0: [443, 470, 528, 999, 359, 291, 492, 618, 511, 428, 614, 401]
1: [418, 479, 477, 914, 361, 355, 488, 573, 513, 416, 619, 498]
2: [455, 496, 588, 667, 414, 324, 474, 526, 554, 540, 512, 417]
3: [383, 372, 73, 259, 110, 618, 859, 662, 569, 150, 898, 875]
4: [569, 600, 652, 0, 821, 765, 334, 273, 508, 892, 203, 531]
5: [559, 462, 404, 407, 442, 517, 509, 514, 442, 507, 560, 500]
6: [522, 488, 255, 267, 552, 796, 567, 483, 394, 363, 600, 722]
7: [467, 425, 407, 780, 497, 434, 485, 613, 448, 432, 665, 480]
8: [450, 481, 515, 568, 410, 357, 495, 526, 545, 558, 554, 503]
9: [473, 446, 574, 999, 493, 204, 388, 656, 453, 438, 614, 299]
10: [615, 600, 750, 0, 813, 875, 465, 303, 574, 698, 99, 441]
11: [472, 514, 488, 821, 425, 439, 475, 501, 462, 385, 540, 470]
12: [487, 486, 507, 999, 511, 339, 425, 534, 425, 491, 551, 423]
13: [393, 480, 458, 443, 325, 467, 529, 555, 579, 438, 567, 586]
14: [464, 527, 458, 257, 651, 532, 433, 449, 428, 681, 506, 621]
15: [417, 519, 493, 697, 277, 413, 585, 547, 584, 346, 563, 523]
16: [600, 445, 526, 256, 763, 509, 344, 528, 392, 764, 433, 381]
17: [408, 434, 365, 560, 238, 414, 738, 649, 581, 267, 714, 605]

[401, 488, 396, 669, 196, 420, 742, 591, 575, 155, 682, 620] 17 15
[515, 522, 523, 574, 269, 452, 653, 507, 587, 248, 484, 462] 15 13
[504, 570, 547, 373, 604, 551, 451, 379, 493, 622, 393, 554] 14 5
[564, 467, 636, 627, 493, 355, 445, 533, 508, 548, 422, 266] 2 8
[516, 520, 517, 224, 561, 535, 431, 446, 481, 652, 428, 509] 14 16
[615, 514, 645, 230, 719, 562, 372, 437, 456, 717, 306, 329] 16 14
[429, 232, 0, 382, 0, 541, 990, 818, 565, 28, 999, 926] 3 17
[297, 598, 456, 668, 334, 542, 664, 481, 613, 268, 584, 716] 15 17
[365, 383, 192, 711, 147, 445, 792, 690, 564, 150, 899, 769] 17 3
[604, 545, 664, 426, 738, 591, 334, 395, 448, 628, 276, 344] 16 14
[536, 560, 532, 367, 528, 625, 614, 440, 510, 335, 423, 516] 5 13
[335, 532, 305, 608, 258, 495, 629, 533, 509, 250, 716, 782] 17 15
